Look-ups in named tables: a row name and a column name give one cell, copied from the table.

gel:
cols = bigip, gil, gozak, fugibel, ruso, zur, zele, dor, vunal
nugali: [3.36, 3.37, 3.88, 3.28, 4.30, 3.92, 3.96, 3.66, 3.71]
nel: [2.36, 1.12, 4.10, 3.42, 3.49, 3.21, 3.26, 3.95, 4.33]
buvuki: [5.16, 6.04, 3.61, 2.06, 0.62, 3.16, 4.98, 2.89, 3.01]
gepo: [0.95, 1.40, 6.10, 1.26, 7.38, 4.28, 4.86, 2.64, 4.37]
ropumut: [4.44, 4.85, 3.73, 2.47, 4.25, 4.04, 5.00, 3.02, 3.27]
lon: [2.95, 3.96, 3.90, 4.82, 3.37, 3.74, 2.28, 3.84, 3.97]
ludifin: [5.00, 4.23, 3.00, 3.17, 3.68, 3.73, 4.73, 3.48, 3.05]
sota: [4.99, 5.22, 3.39, 2.81, 3.81, 3.83, 4.80, 3.29, 3.13]
mas: [5.82, 8.84, 3.69, 3.45, 2.28, 3.95, 4.57, 2.46, 2.91]

nel, zur => 3.21
lon, vunal => 3.97
ludifin, gozak => 3.00
mas, zele => 4.57
gepo, fugibel => 1.26
nel, gil => 1.12
mas, dor => 2.46
Which row has the largest gil? mas

Table ravivad
,kelozin,nasase,nid,kizalem
zedu,33739,33981,26890,30909
kugeti,34750,32056,23124,22534
sibeve,34628,32291,23543,23526
bifegol,28484,42236,32544,63781
zit,28493,42555,32823,64667
zozibi,28296,42562,32560,64936
devekil,24556,44730,29734,75967
ded,68245,45137,79039,17647

What is the kelozin of zedu in ravivad? 33739
What is the nid of ded in ravivad? 79039
What is the kelozin of sibeve in ravivad? 34628
What is the kelozin of zozibi in ravivad? 28296
What is the nid of bifegol in ravivad? 32544
What is the kizalem of zozibi in ravivad? 64936

vinas:
cols = sem, fil, bimuvu, tefevan, semikal
ratogob: [5.71, 2.17, 1.69, 5.65, 1.71]
mevefaz: [8.27, 6.76, 5.02, 8.45, 5.99]
pedav: [4.98, 8.17, 7.75, 5.15, 8.28]
reretem: [4.57, 8.03, 7.73, 4.73, 8.20]
veboz: [8.69, 6.88, 4.94, 8.89, 6.01]

reretem, tefevan => 4.73
pedav, sem => 4.98
mevefaz, bimuvu => 5.02
reretem, fil => 8.03
ratogob, fil => 2.17
veboz, tefevan => 8.89
veboz, semikal => 6.01
mevefaz, sem => 8.27
mevefaz, semikal => 5.99
ratogob, bimuvu => 1.69
ratogob, tefevan => 5.65
reretem, semikal => 8.20
veboz, bimuvu => 4.94
reretem, sem => 4.57
veboz, sem => 8.69
ratogob, sem => 5.71
veboz, fil => 6.88
mevefaz, tefevan => 8.45
pedav, semikal => 8.28

rutulil:
|  | gepas | veg | migame | monutor | zolet | tifo | fubagom | modanu |
|---|---|---|---|---|---|---|---|---|
| vitub | 6741 | 6728 | 3770 | 3697 | 3760 | 3948 | 1647 | 6699 |
| fif | 4839 | 4873 | 6662 | 6732 | 6673 | 7863 | 591 | 4815 |
| kori | 1258 | 1477 | 6078 | 6264 | 6151 | 6585 | 4883 | 1250 |
| ziteruz | 1589 | 1707 | 6065 | 6276 | 6146 | 6308 | 5601 | 1624 |
| ponu | 5173 | 5186 | 6970 | 7002 | 6996 | 8139 | 283 | 5119 |
| gavibes | 1359 | 1523 | 6257 | 6456 | 6328 | 6638 | 4908 | 1357 |

fif, veg -> 4873
ponu, migame -> 6970
gavibes, zolet -> 6328
ponu, veg -> 5186
ponu, modanu -> 5119
fif, monutor -> 6732
ziteruz, monutor -> 6276
Row with the largest tifo: ponu

vifu =
,sudus,pineza,fasus,mav
tezipaz,69.55,73.65,76.33,66.76
fesoso,27.76,56.41,29.44,57.40
rap,11.05,57.79,10.06,58.73
feb,12.72,57.38,12.59,58.77
dib,70.06,71.76,77.37,65.19
kes,71.02,71.77,78.45,65.33
ladi,70.71,72.55,78.10,65.64
niz,76.41,81.97,85.17,74.28
kar,67.53,2.60,61.30,6.14
vakule,10.41,57.67,9.40,58.62

What is the sudus of niz in vifu? 76.41
What is the pineza of feb in vifu? 57.38
What is the sudus of tezipaz in vifu? 69.55
What is the sudus of dib in vifu? 70.06
What is the sudus of ladi in vifu? 70.71
What is the mav of feb in vifu? 58.77
What is the mav of dib in vifu? 65.19
What is the mav of vakule in vifu? 58.62
What is the fasus of vakule in vifu? 9.40

vapuvor:
	rosif	kosekod	kivuluk	zegazov	bedudi
gumizod	50.350	68.428	56.927	47.297	6.735
bif	32.408	13.882	78.524	25.031	50.357
dus	35.779	14.667	81.381	30.142	62.933
fefidug	50.731	71.359	56.472	48.073	3.136
zupo	32.619	13.157	79.654	25.674	52.519

bedudi of dus is 62.933
bedudi of fefidug is 3.136
kosekod of dus is 14.667
kosekod of gumizod is 68.428
kivuluk of bif is 78.524
kosekod of bif is 13.882
Which row has the largest rosif? fefidug

lararik.csv
,mamogi,dabopeg,leto,gafo,dugikep,bedise,geg,sufedo
nuledib,73632,45120,22250,25487,33008,28173,55014,35282
bom,31507,50788,74424,72394,66981,76734,38230,69262
govami,34424,68415,50464,41586,35061,57843,74376,33314
pizume,37723,66532,72925,48158,49741,55591,74433,37841

geg of govami: 74376
dugikep of pizume: 49741
sufedo of pizume: 37841
bedise of nuledib: 28173
leto of pizume: 72925
bedise of govami: 57843
gafo of nuledib: 25487
bedise of pizume: 55591
sufedo of bom: 69262
geg of pizume: 74433
bedise of bom: 76734
leto of bom: 74424
geg of bom: 38230
dugikep of bom: 66981
mamogi of pizume: 37723
mamogi of bom: 31507
leto of govami: 50464
dugikep of nuledib: 33008
geg of nuledib: 55014
dabopeg of pizume: 66532
Row with the largest bedise: bom

Table zeru
         loverik  gatopuv  memu  favina  seka  tun  vel  zifu  kuvaz  dinibu
fulizos       20       18     7      34    11   23   24    24     11      29
lus           19       14     9      20    45   38   19    -7    -16      18
nol           23       23    27      24    24   22   23    24     23      24
takogu        41        8   -22      32   -12   62   45    27    -11      36
bisiku        42       40     1      20    36    7   16    10     48      39
kalirib       19       24    39      30    31   17   19    24     19      19
tubepi        18       14    -7      44    -2   25   24    24     -2      35
kitimor       21       23    28      23    29   23   22    20     19      22
vatik         13        3   -39      89   -59   33   28    26    -57      68
bos           33       12    -9      27     9   43   31    19     -1      29
rapa          22       22    23      26    21   22   23    24     21      24
fero          21       23    30      26    26   20   22    24     22      22

What is the gatopuv of tubepi in zeru?
14
What is the favina of lus in zeru?
20
What is the favina of bisiku in zeru?
20
What is the tun of bisiku in zeru?
7
What is the loverik of tubepi in zeru?
18
What is the gatopuv of nol in zeru?
23
What is the zifu of fulizos in zeru?
24
What is the seka of lus in zeru?
45
What is the favina of fero in zeru?
26
What is the gatopuv of bisiku in zeru?
40
What is the memu of bisiku in zeru?
1
What is the vel of takogu in zeru?
45
What is the tun of fulizos in zeru?
23
What is the tun of rapa in zeru?
22
What is the kuvaz of lus in zeru?
-16
What is the dinibu of takogu in zeru?
36
What is the seka of kalirib in zeru?
31
What is the vel of vatik in zeru?
28
What is the dinibu of kalirib in zeru?
19
What is the seka of kitimor in zeru?
29
Which row has the largest kuvaz? bisiku

